One turn or mirror swaps these rows in pairs. Which row does each one swap with?
The rows were stretched afterwards, more along some directions than others.
gem: [ -8  21  -3  28   2  22  -1 -19 -17 -10 -14 -13  -1  -6   6  17  -1  68
  -5  16]
Tafa: [  7  -5  -8  -9  -4   7   8 -41 -18  16  12  -8   0   5   2 -11 -15  -6
  -7   1]
zigil: [ 17 -19  -9 -28  -1 -18  17 -33  -8  23  -5   5  18   6  -3 -31   7 -41
  -2 -15]
Lisi: [ 24 -16   8 -21 -13  -4 -13  10  -2 -14  -4   6 -43  -5  -7  -8  -7 -15
  -2  20]
luvuk: [ -1  37  -2  -6   7  27 -19   4  27 -26   7  -4 -28   7  -3  18   3  11
   7   2]
Gafo: [  6 -25 -26 -15   4  20  -4 -15  24 -10   7   4 -38   3  10   9 -18   4
  17   7]
meda: [ 14  41 -24  14  27  11  -4   6  38  25   6  39 -23  13 -18  -8  22  12
   8  -6]
Duru: [-29  29  -6  -1 -10   3   6 -27  -9  -1  21 -13   6  32  -3   1  -1 -10
   0   7]
masot: [ 14  22  -9 -12  -9 -44  34 -48  -3   5   9 -13 -42   9  -8 -34   7  -4
 -22  16]
voka: [ 21  11 -15   4  10   0  -9  16  -1 -15   0  12 -27 -11  -2 -12  12  28
   7   1]
Dit: [-10  28 -11  24   6  20  10  16  -7 -31   7   4  41 -28  -2 -32  25  34
  -9  -3]
vugo: [ 19  24 -24   6  -1 -24  -1  -1  -2 -10  -6  24  11 -13 -10 -27  30   9
  -1   0]
tobo: [  8  13   0  40  30  20 -17  26  10 -35   0   4 -11 -28  -6   8  -4  69
 -17  12]
ginuf: [  6  57 -15   4   4 -20  -3 -33   5  32 -10  20 -29  26  -7 -32   4 -34
  -4   8]
Tetos: [-25  38   6   8  18  13  -8  16  24  15 -21   2  -9  -8  -1  -1  -9 -12
  -8  -3]
zanud: [ 18 -16   9 -29  -8 -22   1  -5   8   0  -9   2 -37   6 -17 -25  19 -45
  -5   6]
gipi: [ -3   1  -7 -23  17  24 -16  -2  31 -13  35  15  -3   7 -11  40 -19  25
  24 -19]
vaneb: [  9  47 -18   4  16   1   6  -9  17  -4 -14  19  33  -3  -6 -26  24  -9
  -9 -15]
fut: [ 22   2 -11 -30  22 -16  10  11  -3  -7  14   0   1   2  -3 -12  19   2
  13 -24]
dugir: [ -1  27  14 -33   1 -14  12 -43  -9   0  24 -11  33   4 -20  10 -18  14
   0 -19]
bedu: [ 14  18  13  -3  13   3  -4   4  18 -16 -14  -8 -17 -11  -5  -3  -3  22
 -16  -1]
boga: [ 10  30 -25 -21  26  18   9 -14  11   6  -7  -2  18  17  22   1   6   5
  20 -26]
pino: [  4 -22  -1 -23  -5  -4   1  -3  13  -6  -2 -20 -50  -7  -5 -16   2 -21
 -15  -1]
bebam: [ 14  -4 -14  -6  -5   7  -4 -23  -4   7  11  -3  11  16  -8   6  14  21
  11   7]
pini: [-25  23  -2  33   5  27  -2  24   6 -11 -15 -16   6 -16   3   2 -21  17
 -24  -5]
mapak: [ 18  14 -12  -4 -17 -27  13 -28   2  -4  -3   6 -53   7  10 -18 -17 -22
 -13  10]
dedek: [ -8   3  -8  -4   6   8 -11   2  10   5  25   8  -1  29   5  23  -9  26
  18  -9]
Par: [  8  11  -9 -34  -2 -15  31 -35   3  -8  20  -9   3 -10 -19 -26  -3   4
  -2  -7]
bav: [ 24   7  13 -46   9 -20  -5 -13 -10 -11   0  10   1  29  -3  -4  21 -32
  24  -5]
Puse: [  9  14   6 -14  -9 -32  19 -19 -29  -1 -20 -24  22 -10   8 -36  12 -14
 -22  -1]
Lol: [  7 -19  -1  10 -13  -4 -17  -5  -6 -13  -1 -15 -44   4  -5  -1 -17  -3
 -10  32]
fene: [ 22  37 -15  11  23   3   4 -12  19 -14  -8  17   1   6   3  -4   2  31
  -4   0]
rebik: [ -8   5 -10  26  24  39 -17  35  20   8 -15  11  34  -8  -2   5   4  13
   0 -18]
pag: [-23  34  -9  12  25  37 -18  20  28 -10   0   4 -23 -21  -7  17  -9  17
  -8 -10]
rebef: [ 35  10 -11  -7   1 -39  14 -28  -3  -7  30  22 -45  35  -5 -29  19   8
  -2  15]
Zile: [-23  26  -8  14  -6  -4 -13 -17  -1   9 -12  -7 -33   7  -2   1 -16 -16
 -11  22]
dup: [ -4   3   0 -24 -18 -17  28 -41  -5  -5  14 -29  34 -14 -15  -9 -14  16
 -18  -9]
fisu: [ -3  15 -22  20  13  -4  24  -8  -8 -10   3   5  51 -19   4  -6  14  39
  -8 -20]
gez: [ 35   6 -17 -13  -6 -20   1 -40 -18  17 -15  10 -38  35   6 -29  23 -36
   0  13]
dom: [ -6  34  -8  37  18  17  -5  14 -12   3 -15   4  34  -4  -7 -26  28  16
 -10  -3]
Bos: [-12  35 -10 -10 -11  -7   9 -25 -16 -11  14  -8  -4  11  -6 -17  18  19
  13   2]
nila: [-31   2  -6  21  14  25 -12  24  16 -36  -9 -15  20 -29  11  21 -16  32
  -8  -8]
tafi: [  8  19 -11 -22   3  -9  26 -45  24  -8  17   1   2 -19 -32 -11   0  17
  -9  -3]
rudog: [-34  24 -10  19  -4  15  13 -12 -21 -21   9 -34  18  -5   2   6   9  57
  -9  -3]
rere: [-17  41  -2  31  14  18  -8   4   7  25 -37  -5  -1  -7  -1  -4 -13 -10
 -23  -5]
ses: [ 26 -29 -15  -2  13 -12   3   8   1  16 -11  12 -25  -4  -4 -31  20 -25
  -7 -10]
Bekin: [-22  22   5  13  11  23  -4 -13 -10 -13  12 -18   3   0   1  20  -8  69
  -2   1]
feke: [ 36   4 -27 -22  10 -13   6 -40  15   0   2  12 -65  31   6 -16  18  -4
  11  11]
vupo: [  3   1  -7 -20  10  19 -25 -13  -3  -7  16   8  24  25  -5  49  -1  15
  30 -10]
Kapi: [  2  -3  23 -21  -2 -10 -16  10 -11 -30 -10 -13   8  -5  -8  11   1  -6
   1  14]
Masof: [  0  18 -22  -5   1   1  12 -28  19   7   0  -1 -66  18   1 -14 -10 -19
  -3   4]
golo: [-19  25   4   0   1  14  10 -17  -5 -11  -1 -26  21  16  16  25 -11  36
   3   3]
mis: [ 22 -10  23 -28   0 -26  -5  -5 -12  14  -6  -1 -61  23 -11 -11  -1 -44
   0  23]
refi: [ 46 -18  -4 -33  22 -11   6  -3   1  17  -8  22 -12  14   5   4  16  -7
  20 -18]

Swapped with Masof: bedu
Swapped with Zile: Kapi
Swapped with pini: pino
Swapped with Bekin: Par
Swapped with ginuf: bav
Swapped with refi: meda

One turn or mirror swaps these rows in pairs. Which row does each one swap with?
The rows were stretched afterwards, more along some directions than others.
Nefa: [ 63   6  15  38   1  -9  -7  11 -11  -3   8  -8  -6 -16 -25  -2  -2   1
 -38  23   8  31]
Buz: [ 66  14  11  52 -15  -8 -16   9  -7   4  -5 -19  -5 -24 -20  -4 -13   2
 -35  30  25  23]
lezo: [-20   7 -14  16  36  -7 -10   4  -5  -1  13 -19  22  -9  12  40   1  14
  18  14   6  33]
nem: [ 61  16  21  58   5 -12  -5   7 -12   5  -1  -8   5 -15 -27   3   0   1
 -35  32  25  31]
tusim: [ 67  11  19  56   0 -19  -9  15  -8   2   1 -11  -6 -33 -23   0  -3  -5
 -33  27  30  20]
Fadez: [-18   4 -14  32  22   0  -3   2   5  -4  21 -31  17   3  17  42   0  20
  13  23   8  45]
degam: [-33 -17   1 -41  -8  17 -11 -20   7 -14   7 -36  15 -36   9 -17 -33  34
   8 -12 -16  -3]
Kuda: [ 65   4  21  58   7 -17  -5  17  -9   2 -12 -12   6 -27 -22   7   8   3
 -35  22  23  24]
rufov: [ 68  14  21  60   2 -19 -13   8  -8   1  -2  -8  -2 -29 -27  -9  -7  -3
 -32  22  34  32]
fupug: [-35  -6   2 -26   2  -1  18  -3  10  22  26  33  28  12  64   7  -3  38
   0   3 -14  26]
rud: [ 27 -18  28  11  27 -11  23  20 -21  -4  -4  31  35 -12  37  -8  27  25
 -16 -13  37  35]
debe: [-44  -4   5 -36   4  10  -8 -19  20  -3   8 -34  14 -29  21  -7 -25  30
   6 -10 -18   0]
gurat: [-21   5 -19  16  24  -1  -7   0   6  -6  14 -25  11   9  12  46  -4   9
  19  21   3  31]
kug: [  1 -21   4  48   4  -4  -7 -16  11  28 -20 -31   8 -26   0   7  21  20
   2  -1  12   5]
Niru: [-16 -41 -18 -45 -17  19 -14 -24 -30  -3 -30 -25 -35 -14 -13  -2  -7  15
  23  -6 -38  -7]
refef: [ 58  13  23  49   4  -9 -10  13 -10   5   3  -8  -1 -17 -22   0  -4  -7
 -32  25  20  23]
Bozak: [ 31 -37   2  -3  12   2   1  29  -9  11 -15  -2  34  21  28 -14 -18   7
 -25  11   7  24]
lumu: [-37   6  -4 -25  -8  24 -15 -30  19  -7  10 -37  13 -34   9 -28 -45  39
  12 -12 -10   0]
Tufiv: [ 16 -28  -4 -12 -35  10 -15  16  18  22 -12  21 -37   4   9 -48 -16  -9
 -21 -12   3 -16]
gekat: [ 33 -17 -14  -5 -41  16 -14   8  25   8 -21  15 -50  20  -7 -47  -2 -10
 -13 -10   6 -13]
Diro: [-39 -11 -13 -16  -6   6   2 -14   4  11  30  20  17  18  58   6  -8  39
   5   0 -32  22]
sis: [-20   5 -12  18  21  -5  -4   4  -2  -3  15 -11  19   4  10  46   0  12
  16  15  12  40]
fike: [  9 -18   6  -2 -19  -9   2  37 -14  30  35 -12   7  55   6   6  20  -8
 -41  26   8  27]
Vuv: [-18 -41 -18 -47  -3  12 -11 -27 -27  -5 -25 -19 -29   5 -11   8  -8   7
  22 -10 -41   2]
Gog: [ 27 -21  31  23  28 -28  29  31 -19   7   8  33  32  -8  34 -15  31   6
 -16 -19  47  28]
Kivot: [ 27 -32  -1  -7 -28  -5 -14  13  11   9 -24  23 -44  14   4 -54  -2  -3
 -30  -6   8  -4]
badip: [ 35 -40   3  -1   8  16   0  29 -18   4 -24  -4  34  13  13 -19 -14  18
 -29  19   3  34]
tur: [ 21 -21  31  10  31 -32  27  20 -24  10   7  36  28   3  19 -18  29   9
  -6 -17  40  30]
Diser: [-36 -14  -6 -21  -6  20 -17 -15  21  -2   1 -32  16 -36  15 -27 -25  37
   0   1 -10  10]
loz: [-19   6 -12  29  22  -2 -11  -1   2 -11   5 -25  12  -4   3  34  -5  13
  21  18  15  31]
moza: [ 62  -1  23  45   3 -12 -10  18 -19   4  -4 -10  -2 -29 -20   9   7  -7
 -27  22  19  14]
talit: [ 67   8  22  59   8 -16   2  16 -10  -2   9 -13  -4   1 -20   5  11  -4
 -34  30  24  37]
Kitev: [-34   4 -12   9  22  -3  -5   5   1  -3  15 -13  14   0  13  39  -9  14
  26   9   5  31]
tuze: [-41 -13 -11 -33  -6   9   5   0  17  23  36  26  14  17  61  10 -11  28
   8   1 -33  19]
Riseb: [-29   1 -11  15  33 -12  -5  10  -5   4  14 -14  30  -9  26  41 -11  15
  24  12   7  27]
geb: [-18   8 -15  25  23  -2  -6   4   8  -8  15 -26  19 -15  19  42  -6  12
  19  20  12  24]
lagav: [-18 -42 -28 -38 -22  16 -18 -24 -17   1 -26 -35 -33  -3  -6  10  -6  11
  17 -11 -41  -1]
zib: [ 38 -33   7 -12  16   9   5  29 -21   3 -15   0  30  28  17 -24 -13  17
 -22  21   3  28]
Refe: [-24 -10 -10 -22 -17  25   5 -15  10  11  31  26  10   7  61   3  -3  42
   3  17 -26  12]
dip: [ 13 -21   3  55  -1  11  -7 -18  14  27 -20 -25  19 -28  12   2  24  19
 -18   6  17   8]
Lizuk: [ 27 -30 -21  -7 -39  16 -19  11  18  15 -26  16 -41  14  10 -51  -7  -1
 -22   4  -4 -12]
Vetel: [ 13 -38  -6 -23 -23  13 -15  23  14  12 -21  20 -37  13  16 -43   3   6
 -25   3  -5 -17]
Kepit: [ -6 -28  15  -3 -19   9   2  34 -13  18  31  -9   5  37   6   0  15   4
 -32  20 -11   9]
tebo: [-26  -8  -6 -17  -1   0  18   3  11  19  35  25  16  28  61   3  -5  33
  -1   0 -19  30]
Vog: [-40 -15  -5 -35  -7  10  -8 -11  24   4   7 -25  18 -46  24 -25 -28  32
  -6 -15 -21   0]
Tabi: [-50 -10   1 -43  -3  27  -3 -17  15  -6   9 -18  14 -32  23 -23 -35  30
  18 -14 -19 -11]
petel: [  6 -25  12   7 -23  -3  -1  31  -8  34  21  -6   1  37  -3   3  29  -6
 -39  21   4  13]
seza: [-22   9 -19   4  14  -8 -10  -1  -3  -6  14 -23   4   9   5  35 -11   8
  29  16   5  25]
nev: [-23  -7 -11 -22 -22   6  11 -12  12  20  13  13   4  17  49  11  -4  41
   0  17 -25  21]
kef: [ 67  11  18  51  -4 -11  -6  14 -12  -1  -3 -12  -3 -26 -25  -4  -4   4
 -39  30  24  32]
Kod: [  7 -27  11  14 -28  -9   6  30   0  24  39 -10  13  37   1   4  16  -4
 -35  17   4  15]
Buvo: [  7 -16   0  48   7 -12  -7 -13  11  36 -15 -29   5  -7 -15   1  23   3
  -8   6  11   8]
tir: [ 31 -14  30  25  37 -24  22  28 -22   8   7  27  34  -1  33 -17  28   5
 -16 -14  45  32]
piv: [  6 -22   9   8 -20  18   2  21  -1  16  31 -26   2  39   0  11  28   4
 -26  24 -11  13]
pib: [ 21 -33  12  10 -21   8  -8  32  -9  18  30 -10  13  40 -10   3  28   6
 -27  26  -6  19]
Gub: [ 36 -38   2  -8  16  -3   1  33 -21  12 -22  -9  25  21   4 -23 -11   5
 -28  16   6  35]
vemet: [ 20 -23 -10  -4 -31  -4 -16  34  12  28 -20  23 -42  22   7 -53   0  -4
 -30   2  11   3]
Paz: [-12 -43 -20 -42  -7  22 -11 -26 -22  -9 -41 -27 -27  -8   1   9  -6  20
  13  -5 -37   2]
vagok: [-26  -3 -23  12  21  13  -6   4   9 -12  12 -26  16  11  15  45  -1  22
  17  24  -9  33]
sinef: [  4 -19   6  50   8   4  -5 -18  13  29 -12 -28  16 -31   8   5  21  18
  -3   7  14   1]

Swapped with Refe: Kod
Swapped with lumu: gekat
Swapped with nev: fike
Swapped with Diro: pib
Swapped with gurat: kef
Swapped with rufov: loz
Swapped with petel: fupug
Swapped with Niru: Bozak

